[-2.55 -4.33 -2.82 -2.81 -3.06] : N
[-2.82 -0.98  3.66 -3.46  8.39] : D
[-2.81  3.67  8.39 -2.81  3.69] : E
[-2.55  3.67 -5.24 -5.10 -0.98] : Z
both D N:  : [-2.82]
both N E:  : [-2.81]
both Z E:  : [3.67]
both D E:  : [8.39]
both D Z:  : [-0.98]
both E D:  : [8.39]
both E N:  : [-2.81]

[ 3.63  0.44 -2.70  7.85] : V
[-0.56 -2.70  3.19  9.64] : P
[0.95 0.54 1.33 8.84] : L
[-1.74  1.50 -5.21 -1.56] : F
[-0.81 -0.42  4.23 -5.73] : G
[ 1.19  0.60 -2.31 -2.89] : M
[ 4.84 -2.31  0.59  6.96] : J
[ 2.64  0.41 -1.56  5.38] : A
[ 1.35 -1.14  0.60 -4.65] : U
[ 0.78 -2.04 -0.21  7.82] : C
[ 2.25  0.25 -1.42 -2.28] : Q
both U M:  : [0.60]
both M J:  : [-2.31]
both A F:  : [-1.56]
both V P:  : [-2.70]

[ 2.18 -3.01 -1.25  1.02 -0.98 -0.54  0.59 -0.48 -2.55  0.27 -0.20  1.95
 -4.36  0.53  6.21  2.35  1.09  0.14 -2.90 -1.22 -2.15  1.10 -0.13 -2.02
 -0.89 -5.14 -3.03  1.51  0.51  1.89 -2.32  0.83 -2.41 -1.49  0.59] -> Y
[ 2.18 -3.01 -2.47  1.02 -0.98 -0.54  0.59 -0.48 -2.55  0.27 -0.20  1.95
 -4.36  0.53  6.21  2.35  1.09  0.14 -2.90 -1.22 -2.15  1.10  0.84 -2.02
 -0.89 -5.14 -3.03  1.51  0.51  1.89 -2.32  0.83 -2.41 -1.49  0.59] -> B
[-3.52 -6.45 -3.99  1.12 -1.00  6.07  0.73 -1.98  3.02 -0.94  0.71  1.44
 -5.00  0.74 -3.38  2.59 -4.32 -2.95  1.01  1.10 -3.10 -0.89  6.28 -2.52
 -0.89 -4.15 -2.70  2.72  0.98  2.95 -2.32  1.03 -1.53 -1.49  0.59] -> S
[-4.16 -3.99 -4.40 -0.35 -1.01  1.17 -2.52  3.97 -0.40  1.87 -1.57 -1.11
  0.32  0.31  3.10 -2.97 -4.15  0.57  1.32  0.60 -2.15 -3.26 -2.27 -1.88
 -0.89 -3.52 -2.61  2.79  0.02 -7.05 -3.81  0.30 -1.09  1.58 -0.36] -> K
[-3.52 -6.45 -3.99  1.12 -1.00  6.07  0.73 -1.98  3.02 -0.94  0.71  1.44
 -5.00  0.74 -3.38  2.59 -4.32 -2.95  1.01  1.10 -3.10 -0.89  6.28 -2.52
 -0.89 -1.47  0.83  6.38  2.38 -1.25 -2.32 -2.24  4.63 -2.30  4.12] -> X
[ 2.18  0.37 -3.20 -0.81 -1.07  1.17 -3.31  4.37 -0.40  2.11 -0.20  0.35
  1.51  0.87  2.41  0.20 -3.13  2.20  4.41  0.60 -0.17 -4.27 -2.60 -2.52
 -1.61 -0.54 -1.57 -3.51  1.24 -8.02 -2.32 -0.16 -0.56 -1.00  0.59] -> H
[ 3.04 -4.90  3.15 -0.03  2.05  1.17 -2.25  3.74  2.50 -2.45 -0.45  3.33
 -3.44 -6.43  0.07  4.03  1.21  1.32  1.00  1.61 -2.15 -0.67 -3.63 -2.95
 -5.02  9.22  0.92  2.79 -1.97 -3.97 -1.03  2.34  4.48 -4.55  3.15] -> W
both B W:  : [-2.15]
which: [-3.52 -6.45 -3.99  1.12 -1.00  6.07  0.73 -1.98  3.02 -0.94  0.71  1.44
 -5.00  0.74 -3.38  2.59 -4.32 -2.95  1.01  1.10 -3.10 -0.89  6.28 -2.52
 -0.89 -4.15 -2.70  2.72  0.98  2.95 -2.32  1.03 -1.53 -1.49  0.59] : S
which: [ 3.04 -4.90  3.15 -0.03  2.05  1.17 -2.25  3.74  2.50 -2.45 -0.45  3.33
 -3.44 -6.43  0.07  4.03  1.21  1.32  1.00  1.61 -2.15 -0.67 -3.63 -2.95
 -5.02  9.22  0.92  2.79 -1.97 -3.97 -1.03  2.34  4.48 -4.55  3.15] : W
both W X:  : [-2.95]

[-4.43  8.73  1.66 -1.63 -0.81 -1.34 -5.12  1.77  1.86  0.39] : tuf
[-2.01  5.68  0.94  3.40  2.67  4.19 -2.59  0.53  1.85  0.59] : beko
[-4.59  5.76  3.14  3.41 -1.62 -1.06  2.71 -1.05 -5.17 -0.14] : fafo
[ 5.91 -4.04  0.83 -1.64 -0.74  1.46 -5.10 -7.82  1.74  0.45] : Memas
[-5.84  8.13  3.00 -2.86 -2.16  1.08  1.60  1.87  3.83 -1.06] : Birig
[ 3.82  7.21  1.87  0.86  1.98  4.66 -3.19  0.81 -0.88  0.79] : Sif
[ 5.91 -1.05 -1.05 -7.82 -0.74 -1.06 -5.10 -7.82  1.74  0.45] : liv
[ 0.68  3.83  1.89  1.04  0.28 -0.05 -2.65  2.69 -0.49  2.07] : Banun
[-2.39 -0.04  1.23 -0.59 -0.64  1.32 -1.56 -2.33 -1.23  2.36] : vepe
both Sif Birig:  : [1.87]
which: [-4.43  8.73  1.66 -1.63 -0.81 -1.34 -5.12  1.77  1.86  0.39] : tuf
which: [-4.59  5.76  3.14  3.41 -1.62 -1.06  2.71 -1.05 -5.17 -0.14] : fafo
both Birig fafo:  : [-1.06]
both Banun Birig:  : [3.83]
which: [ 5.91 -1.05 -1.05 -7.82 -0.74 -1.06 -5.10 -7.82  1.74  0.45] : liv

